0: vec![1.26, -0.52, -0.05, 0.01, -1.24, 1.67, -0.61, 1.25, -0.16, -0.93,
     -1.77, -1.20, -0.63, 0.22, -1.51, 0.66, 1.45]
1: vec![-2.23, 0.65, -0.99, -0.05, 1.93, -0.43, 0.79, -2.01, -1.34, 1.55,
     2.15, 1.50, 1.43, -1.59, 0.28, -1.45, 1.05]
2: vec![0.35, -0.26, 0.16, -1.09, 0.23, -0.68, 0.60, -0.54, 1.17, 0.14,
     0.00, 0.01, -0.33, 1.29, 0.14, 0.21, -1.16]
3: vec![0.62, 1.41, 1.75, 0.31, -0.13, 1.36, -0.81, 1.05, -0.64, 0.27,
     0.25, -0.23, 0.81, 0.80, -0.59, 0.67, -0.19]
4: vec![-2.01, -0.49, -0.41, -1.46, -0.41, -1.57, -0.21, -1.86, 0.51, 0.11,
     0.48, 0.57, -0.35, -0.73, 0.87, -0.34, 0.24]
5: vec![-2.33, -0.75, -0.05, -1.39, -0.16, -1.71, 0.38, -2.31, 0.34, 0.31,
     0.65, 0.36, -0.43, -0.91, 0.96, -0.77, 0.34]
6: vec![0.65, 1.43, 2.73, -1.00, 0.41, 0.84, 1.80, 0.79, 1.60, -1.18,
     -0.46, 0.52, -0.15, 1.36, -1.47, -0.48, -0.05]
7: vec![3.56, -0.15, 1.57, 0.43, -0.38, 1.69, 0.48, 0.19, 0.49, -2.28,
     -1.20, -1.00, -0.85, 0.41, -1.37, 1.30, -0.55]
8: vec![0.95, 0.47, -0.20, -0.25, 1.06, 0.78, 0.64, -1.66, -0.51, -0.87,
     -0.20, -0.73, -0.49, -0.35, -0.12, -0.45, -0.23]
9: vec![2.43, 0.17, 2.70, 1.78, -0.38, 2.50, 0.93, -0.76, 1.71, 0.66,
     0.35, -0.41, -0.20, 0.12, -1.29, -0.76, -0.83]
10: vec![-2.48, -0.83, 0.77, -0.62, -1.24, -0.08, 1.36, -2.51, -1.75, 2.19,
     2.48, 0.17, 0.48, -2.44, -0.92, 0.73, 3.24]
11: vec![-0.10, 1.88, 0.56, 0.08, -0.59, 0.46, -0.25, 0.84, 0.10, 0.31,
     -0.33, -0.14, 0.65, 0.99, 0.84, 0.19, -1.67]
12: vec![-1.85, -0.91, -1.15, 0.21, 0.13, -0.44, -0.01, 0.56, -2.03, 1.75,
     1.82, -0.04, 0.73, -0.79, 0.37, 0.07, 1.15]
13: vec![1.38, 0.52, -1.43, 0.12, -0.01, 0.81, -1.55, 1.98, -0.97, -0.99,
     -1.12, -1.00, -0.14, -0.15, -0.60, 1.34, -1.63]
14: vec![3.78, 0.52, 1.57, -0.19, -0.77, 2.66, 0.94, 0.88, -0.48, -2.64,
     -1.27, -1.43, -1.46, 0.93, -2.04, 1.47, -0.54]
15: vec![0.13, -0.72, 0.03, -0.29, 0.76, 0.15, -0.72, -0.08, 0.32, -1.09,
     0.17, 0.24, -0.32, 0.46, -0.54, -1.08, 0.15]
16: vec![0.37, -0.60, 0.38, -1.07, -0.81, -0.21, 0.79, -0.23, 0.53, -0.01,
     0.12, -0.35, -0.44, 0.79, -0.53, 0.67, -0.91]
17: vec![-1.39, 0.64, -1.70, -1.64, 0.17, -0.95, 0.03, 1.81, -0.12, -0.37,
     -0.18, 0.91, 0.47, 1.63, -0.07, -0.38, -1.05]
18: vec![0.32, 0.28, 0.98, 0.42, -1.28, 0.80, -1.25, -0.82, -0.94, 0.51,
     0.11, -2.03, -0.13, -0.74, -1.06, 0.90, 0.20]
19: vec![-1.21, 0.74, -0.05, -0.10, -1.52, -1.29, 1.17, 0.37, 0.78, 0.38,
     -0.75, 0.85, 0.08, 0.16, 0.97, 0.19, -1.66]

vec![-0.79, -1.61, -1.49, -0.43, -1.00, 1.92, -0.61, 0.77, -1.04, 0.22,
     -0.78, -0.90, -0.61, 0.36, -0.21, -0.53, 2.77] 0 15 12 18 16
vec![0.07, 1.83, 1.22, -0.89, -0.28, 0.09, 0.03, 0.55, 0.57, 0.37,
     -0.32, 0.28, 0.52, 1.04, 0.84, -0.14, -2.64] 11 2 19 16 3
vec![-0.50, -0.09, 0.42, 0.96, -0.30, 0.08, -0.42, -0.42, 1.06, 0.58,
     -0.25, -0.20, 0.10, 0.03, 1.21, -1.31, 0.10] 15 2 11 19 16
vec![-2.41, -0.84, -0.62, -0.35, 1.03, -1.32, -0.83, 0.54, -0.84, 2.64,
     2.06, 0.91, 1.86, 0.17, 2.13, 0.04, 0.36] 12 1 4 5 17
vec![1.86, -0.69, 1.96, 2.06, -0.36, 1.22, 1.27, -0.21, 1.43, 0.97,
     0.73, -0.04, -0.40, 0.48, -0.72, -0.74, -1.13] 9 16 2 3 15
vec![0.32, -0.17, -0.01, -0.70, 0.89, 0.90, -0.86, 0.66, 0.01, -1.55,
     -0.25, -0.10, -0.50, 0.75, -1.09, -1.19, -0.66] 15 8 16 2 3
vec![0.77, 1.59, 1.36, 0.03, -0.90, 2.70, -0.95, 2.05, 0.00, 0.73,
     -0.28, -1.26, 0.41, 1.37, -0.44, 0.05, -0.88] 3 11 0 18 13
vec![-1.27, 0.35, -0.64, -1.90, 0.48, 0.63, 0.98, 1.52, -1.35, -1.03,
     -0.92, 0.76, -0.54, 0.55, -0.32, -0.70, 0.27] 17 15 16 8 2
vec![1.51, -0.33, -0.34, -0.32, -0.77, -0.04, 1.09, -0.53, 0.46, -1.50,
     -1.39, -0.50, -1.00, 0.04, -0.62, 1.05, -0.70] 16 8 2 7 0
vec![-2.58, -0.53, -1.36, -0.39, 1.10, -1.63, -0.77, 0.41, -1.09, 2.53,
     1.89, 1.02, 1.54, -0.02, 1.98, -0.02, 0.66] 12 1 4 5 17
vec![0.62, -0.62, -1.84, -0.38, -0.92, -1.43, -1.07, 1.70, -0.16, -0.34,
     -1.46, -0.17, -0.52, 0.24, -0.32, 2.02, -0.59] 13 16 17 0 2
vec![0.43, 0.85, -0.36, 0.84, 1.48, -1.38, 0.00, 1.01, -0.07, -0.60,
     0.28, 1.92, 0.82, 0.11, 0.63, -0.29, 0.90] 15 17 2 11 8
vec![1.22, 0.84, -1.47, 0.56, 0.15, 1.31, -2.19, 2.14, -1.44, -0.20,
     -0.63, -1.05, 0.32, -0.07, -0.42, 1.15, -1.70] 13 3 11 0 18
vec![-1.01, 0.12, -0.76, -0.43, -1.95, 0.58, 0.96, 1.14, -1.50, -0.28,
     -1.05, -0.79, -0.42, 0.45, -0.34, 0.26, 2.37] 0 16 18 12 15
vec![-1.07, 0.66, -0.04, -0.82, -1.83, -1.14, 1.18, 0.54, 1.04, -0.13,
     -1.53, 0.93, -0.01, 0.26, 0.67, 0.72, -1.90] 19 16 2 11 17
vec![-1.25, 1.13, -0.05, -0.38, -2.04, -0.76, 0.73, 1.04, 0.35, -0.18,
     -1.30, 0.33, -0.09, 0.52, 0.45, 0.59, -1.16] 19 11 16 17 2
